Each path below is one point turned by a fixed rotation once a step. After each direction that follows a path, write how fast that rotation turns it, in degrees each step (0 if it stays still).
Each turn is a multiple of 5 degrees from 10 to 175, or 0.
Each row of a path follows its step; steps can be skipped.
path 1
step 0: [227, -206, -118, 185, -20, -41, 108, -159, 150, 211, -50, -247, -135, -161, -38, -257, -302, -104, -100, -192, -19, 238, 128, 86, 40, -47, -37, -144, 185, 78, 171, -128, -73]
step 1: [151, -202, -148, -65, 25, -55, -147, -220, -75, 4, 128, -20, -53, -119, -76, -31, -173, -189, 70, -59, -5, -11, -41, 236, 141, 343, 336, -181, 262, -26, 180, -122, 148]
step 2: [50, -186, -140, 77, -32, 59, 15, -232, 66, 95, 123, -279, -221, 168, -248, 43, -9, -198, -105, -81, -206, -377, 152, 149, 25, 39, 127, -32, 203, 126, -127, -118, -91]
step 4: [-24, -74, -274, -37, -132, -19, -220, -93, -142, -210, 94, 346, -96, 92, -105, -136, 10, -122, -110, -57, -173, -272, -122, 15, 196, 244, 173, 31, 130, 3, 98, -269, -9]
step 5: [-237, -280, -109, 123, -104, 41, 24, -102, 163, -81, -90, 30, -130, 256, -259, -101, 189, 96, -55, -110, -160, -351, -31, -18, -86, -61, -72, 213, 87, 200, 13, -226, 80]
step 7: [114, -253, -246, -26, -94, 35, -25, -31, 160, -109, -162, 309, 27, 16, -167, -149, 105, 112, 68, -49, -191, 111, -42, -196, 202, 220, 269, 286, -67, 3, 176, -99, -44]
step 8: [-45, -368, 80, 124, 164, 54, 70, -139, 403, -127, -256, -156, 56, 80, -180, -195, 84, 45, 122, -35, -18, -86, 6, 6, -78, 33, 70, 289, 122, 63, 178, 147, 42]
step 9: [119, -136, 13, 66, 164, 45, 211, 107, 274, -227, -82, -229, 26, -59, -146, -213, -105, -156, -54, -170, -62, 279, -115, -170, 128, 46, 241, -34, 123, -271, 89, -81, -122]
step 10: [195, -163, 66, 5, 37, 221, -155, 54, 100, -106, -110, -123, 89, -89, -141, -97, -135, -35, 117, -1, -209, 108, 130, 17, 250, 324, 394, 62, -40, 270, 95, -20, -107]
Directions:
[105, 82, 31, -66, -151, -17, -12, -4, 26, -66, -96, 75, 40, -86, 27, -47, 15, 4, 52, -46, -6, 48, -5, 20, 29, 22, 12, -100, 50, 2, -37, -68, -8]
120
[22, -32, -14, 40, -90, -10, 23, -103, -87, 79, 106, 22, -114, -68, -91, -57, 84, -25, 5, 58, 9, 5, 12, 59, -25, 26, -79, -34, 40, -51, 28, -15, 12]
20
[69, 45, 77, 10, 101, 46, -93, 35, -55, 10, 13, -95, -28, -26, -1, -15, 41, -11, -95, -72, 2, -47, 36, 124, -2, 86, 54, -29, 8, -24, -78, -46, -46]
40
[22, 3, -74, 17, 1, -2, -115, 1, -70, 36, -48, 40, 14, -73, 55, -72, -77, 12, -98, 57, -54, 86, 45, 5, 82, 21, -53, 49, -80, 45, 81, 25, -60]
110
[-15, 23, 97, -18, 27, 159, 31, 72, -12, 34, -28, -10, -45, -23, -67, -31, 12, -31, 50, -8, 34, 79, -43, -69, 13, 55, -15, -69, 6, 61, 60, 133, -49]
25
[0, 99, -37, 12, 27, 18, -74, -21, 18, -77, -3, 47, -93, 27, -16, 13, 99, 104, -40, -70, 11, 90, -15, -56, -34, 7, -48, 129, 87, 7, -21, 23, 49]
35
[77, -45, 48, -36, 88, -127, 2, -64, -106, -5, -62, -19, -42, 89, -8, -84, 21, -32, 23, 40, -9, 36, -63, -91, 5, 2, -1, -27, -17, 90, -85, -14, 20]
0
path 2
step 0: [109, -32, 113, -47, 129, -28, 13, -148, 142, -160, -287, 144, 26, 127, -100, -180, 24, -173, 124, -113, -108, -1, 208, -6, 148, 334, -217, -169, 42, 46, -79, -76, 165]
step 2: [364, 42, -38, 83, 89, -164, -52, -95, 116, -75, -315, -68, -12, -114, -222, -174, 186, -42, 56, -96, 186, -153, 57, -150, -80, 52, -268, -1, 42, 55, -102, -50, 89]
step 3: [62, -128, -34, 14, -145, -110, 224, 157, -53, -143, 79, 45, -164, 68, -122, -84, 80, -105, -226, -31, -62, -66, -25, -264, 51, 101, -279, -86, -251, 244, 2, 172, 174]
step 4: [419, -123, 122, -57, 55, -74, 33, -98, 164, -29, -126, -146, -79, 185, 13, -195, 233, 105, -93, -164, 82, 165, -153, -17, 26, 107, -130, 168, -11, 219, -50, -34, -88]
step 5: [-2, -52, -52, 189, -106, -170, -61, 212, -50, -89, 43, -171, -293, 22, -30, -73, 268, 16, -196, -129, 47, -210, -10, -182, 160, -19, -150, -10, -54, 86, 282, 68, -190]
step 6: [287, -238, 88, -68, -163, 58, 28, 54, 57, -193, -442, -90, 14, 244, -3, -37, 96, 128, 0, 29, -109, 61, 33, -58, 180, -120, -144, 14, -34, -21, 46, 143, -131]
step 8: [252, 178, 159, 208, 73, 46, -173, -42, -40, -224, -303, -124, -38, 178, 54, 277, 214, 178, 91, -43, -93, -2, 56, 4, -62, -58, -104, 123, -15, -61, 149, 103, -43]
step 9: [-63, -27, -17, 95, -8, 160, 133, 277, -88, 69, -215, -1, 81, 211, 65, 86, 210, -144, -4, -106, -159, -215, 101, -224, -53, -54, -163, -158, 99, 22, 239, -121, 222]
step 10: [290, 9, 211, 80, 51, 179, 184, -58, -235, -212, -6, -39, 104, 164, 55, 21, 136, 172, 114, -36, -78, 28, -20, 59, -149, -106, -4, 164, 57, 141, 82, 171, 319]
Directions:
[-61, -33, 48, 50, 24, -80, -26, -25, -99, -106, 74, -7, 7, 72, -45, 10, 25, 30, 17, 124, -78, 25, -23, 16, -59, -16, -32, 21, -117, -45, -37, 80, -31]
155
[5, 117, -16, -46, -21, 112, 32, 11, -54, -14, 24, -82, -49, -44, 59, -21, 14, -43, -38, -42, -42, -82, 6, -14, 60, -13, 76, 31, -155, -14, -57, 71, 11]
170
[-1, 46, -15, 82, -8, 3, 7, -53, -19, -50, 32, 138, 21, -49, 62, -140, -41, -51, 35, -58, -42, 17, 94, 82, -88, -9, 18, -22, -17, -44, -10, -50, 70]
25
[-119, -64, 17, 26, -80, -11, -48, 33, 85, -14, -66, -3, -54, 15, 30, -75, 3, 73, -44, -26, -70, -25, 52, 93, 54, 23, 69, 62, 57, -2, -30, 74, -93]
45
[21, 51, -34, -8, 103, 25, 9, 57, 14, -84, -43, 87, -47, 78, 7, 61, -32, 42, 70, 82, 9, -25, 99, -10, 107, 30, 81, -29, -19, -56, 27, -82, -52]
45
[4, -16, 33, 75, 76, 26, -35, -7, -1, -4, -91, 8, 10, 47, -43, -22, -41, -139, 47, -3, 12, -74, -130, 114, 41, -62, 9, -5, -22, 92, -50, -30, -38]
175
[-2, -96, -129, -1, 22, 134, -26, -28, -17, 4, 44, -68, -48, 64, 17, 70, -14, -30, -48, 50, 31, -14, 37, 110, -102, -41, 35, 19, 46, -47, 37, 4, 43]
10
